Each path below is one point turned by a fixed rotation once a step. After each direction that follows a path, write how fast that rotation turns it, in degrees per step (0 if it stays still).
Each turn is a multiple of 5 degrees from 10 to 175, or 0.
Each row of a path follows its step; steps can be skipped.
Rotation 1:
step 0: [-10  10  -7  11  -4  -6 -13  -6 -17  10 -21 -20   3  11   1   3   5  -6
 -12  -2 -12   7  -3  -3   4   2   6  -4  14   4  -2  -6 -10 -11 -21   3
  15  -4  13]
step 1: [ -9   5  15 -10   8 -10  -1 -27  10  14   7   5  13   9  -7  -2  -2  -1
   5  -2   6  -2 -10  -4   4 -11  -4 -12   4  -7  -1   5  -8  28 -12  -2
  -3 -11  -8]
step 2: [-15   4  -1  12  -2   6  -5   8   1   8  12 -15   2   1  16   3 -10  11
   0  13  20  10  -7 -10  -5   3  13   8  -9 -22 -18  -6 -11 -12  -6   4
   6  -2  -6]
step 3: [ 27   8  -7   0  -7  -4   4 -12  12   8   6   0   4   1  -3  -4  -9 -12
  -9   9   1  10  11 -16  -3   3  12   3   3  -7   4   5  10  14 -14  10
 -21  12   3]
step 5: [  0  -2  -3   5 -23  -8 -24   4   1   9 -15  -3  15   8   3 -10  -5  -7
  -1  -7 -11   2  -5  -5   8 -14  -9 -10 -22   1  -3   8  -2   7   0   1
 -12  16 -10]
step 7: [ -5   0   4  -1  -8   1   3  -3  14  16  10   0  16  15 -25  -3 -10   6
   2 -10  16   5   7  -1 -11  -2  -2 -11 -10  -9  10 -18 -18  11   7   2
  -6  -4  -6]
step 8: [ -1   3  -6   2   3   3  -8  19 -11  11  19  -1   2  -3   8  -9  -4   3
  15  26   3   4  -8 -12  -9   9  19  16 -12  -1  14  -1   0   6  -6   0
   9   9   0]
step 9: [ 16   5  -1  -9  -9  -3  -5   4  -2   8   4 -10   3   8   2 -18  -6  -8
  -9 -12   0   7  26  -3  -2  12  -1 -11  15  -7  24  11   8  -8  -4  10
  -5  -1 -11]
step 10: [ -8  -4   0   1  15  15   4   8   1  14  -9 -15  16   5  13  -7  -9  -7
  22 -13 -13  -3  -1  10   2  -4   0  10   5   4   4  15  -2  18   5  -9
  12   9   7]
step 11: [-17  -2 -12 -13 -11   2 -34   7   8   8  -9  -6  12  13  -3  -8   2   4
 -14  -2   0  -8   0 -11  -1 -10   9 -13   4   1  -5  -3  11  -7   4 -12
  -4  -4   0]
step 12: [  1  17 -13  -1  14 -14  11 -11  -6  23  -4  -6  14   7 -13  -1  -2  -1
   3   3 -16  -6  -4   1  -7   7   8  15   1  -5  -8 -13   5   6  -7   4
  12 -20  -4]
[ 5 -3  2 -1  2  1 -2  3  4  5  3  1 -1 -6  2  7 -5 -2  3  0  0 -2  7  0
  1  7  0  0  0  1  1  5  0 -4 -5 -2 -1  5 -1] => 65
[-2 -2  2  5 -2 -6 -2 -1 -9  1  1  2 -3  0  5 -2  1 -4  1 -2 -4  0 -3  4
  3  2 -3 -5  0 -1  9  4 -1  1 -3  3  1 -1  0] => 80
[ 4 -4  6 -2  9  2 -1 -2 -2 -3 -4 -1 -3  5 -3 -2 -4  4 -1 -2 -2  2  2  5
 -1  2  7 -3 -2  0 -1  1 -6  3  0  1 -3 -1  2] => 120
[ 6  0  0  1 -1 -1  1  1  3  3 -2  0  6 -4 -4  2  4 -3  1  1 -6  2 -5  6
  0  0  0  3 -1 -3 -1 -1 -1  9 -2  4  2  7  1] => 155
Rotation 2:
step 0: [ -2  25  -2  14 -25  -7   0  10   3  11  12  -3   2  -5 -13 -15   4 -13
  12  -3   2  11  15  11   7  -4  -2  -4  15   1   5  -7 -13   7   5 -11
  -6  -9  -8]
step 1: [ -7   2   5  -5  11 -15   9  -9  -8   9  -4   5  -5 -15   1  -3  -1   0
   9 -17   1   1  -8  13  -6  -5  -6  -1 -12  13   8  14  18 -24  -4   3
 -25  -8  -9]
step 4: [ -9  10  -7  10 -15 -14  -4   2 -23   5  11   1  -7 -22 -13   0  -8  -8
   5 -11   8   9  14  -5   2   4   4 -13  14  -9   1  -7   6  11   2   3
  -6 -23  -3]
step 5: [ -1  17   9  -3  -7  -8   7   7   8  11  -1  -1   6   8   6  -5   3  -5
   4 -12  -6  12   3  22  -4 -13   3  -1  -1  10   9  13   5 -11  -6   3
 -35  11  -2]
step 6: [  0  -7  -4   6   8 -18  -5   2  -5   9 -15  13   5  -4  -4  -3   9  -9
  14  -3  18   5  -6 -13 -14  -7 -22 -12 -15   4  -3  -8 -11 -21   2  -1
   4 -13  -7]
step 7: [-22   5  -6  16  -8   7  -8 -16   1  -6   3 -11  -6   6   6 -18  -7  -1
   6  -3  -2   7 -14 -11  -8  -9   1 -10  -5  -4  -4  19  -2  14 -19  -3
 -13  -2  19]
step 8: [  4   3  -4  -9 -20 -24  -1  16 -11  11  13  -1 -11 -10  -4  -9  -2   8
   3  -7  -4  -2  10   5  -6 -12  -2  -7  25 -12   6   1 -12  -7  -3   1
   4 -21   1]
step 9: [ -8  13  -1   8  -7  -4   8 -11  -2  -1  -6  12  -1 -10 -11   0   1 -19
  -1  -8   7  26  14  10   6   7   4  -3  -3   7  -2  17   3 -11   0   8
 -29   2  -8]
step 10: [  2   9  11  10   3 -19  -5   7   1  20 -11  -2  11   2   4  -2   3   3
  13 -13  14  -6 -21  -5 -16 -22  -9  -9  -6   6   0 -18  -1  -2  -6  -3
 -15   0  -3]
step 11: [-16  -8 -12   8  -6  -1  -6  -2  -5 -10  -5   0   0  10   5 -16   1  -5
  11   8  -1   5   4  -6  -8   1 -14 -14 -12  -6  13  27  -4 -12  -6 -13
  -2 -17  17]
step 12: [ -5   3  -6   0  -7  -8  -5   1  -7  15  18  -4 -23 -14  -5 -11 -13   3
   2 -16  -7  19   1  -5  -9 -12   5  -6  14   3 -18  -1 -16   8 -17   7
   1  -7  -3]
[ 0 -3  5  2  6  2 -7  2  3  2  0 -1  6  2  0  2  0 -1  0  0  2 -3 -4 -1
 -1  2 -5 -6 -2  1 -6  5  0 -3 -5 -1  4 -2  8] => 85
[ 0  2  0  2 -1  4  8 -4 -1 -1 -3 -5  2  2 -1 -5  1  0  1  3 -4 -2  4  0
  0  5 -1 -1 -2  6  1  9  1  0 -1  5 -3  6  5] => 170
[-4  0  1 -8  1  0  5 -1  5  7 -2  4 -1  0  4 -1 -3  5  2  0 -3  0 -5 -3
  1  4  5 -1  1 -2 -4  3  2 -1 -5 -4 -3  1 -3] => 170
[-5 -1  6 -1 -4 -7  0  1  5 -1 -3 -6  3  8  2  2  3  0 -5  3 -4 -1  2  2
 -5  0  4  0  0 -1  2 -2  1  2  0  3  1 -6 -1] => 130
[-3  1  3  3  1  1 -1 -9  1  3 -2 -4 -1 -6 -6 -4  2 -1 -1  0  1 -3 -8  0
  2  1  0  4 -1  0 -3 -5  4  3  2  1 -2 -6 -1] => 120
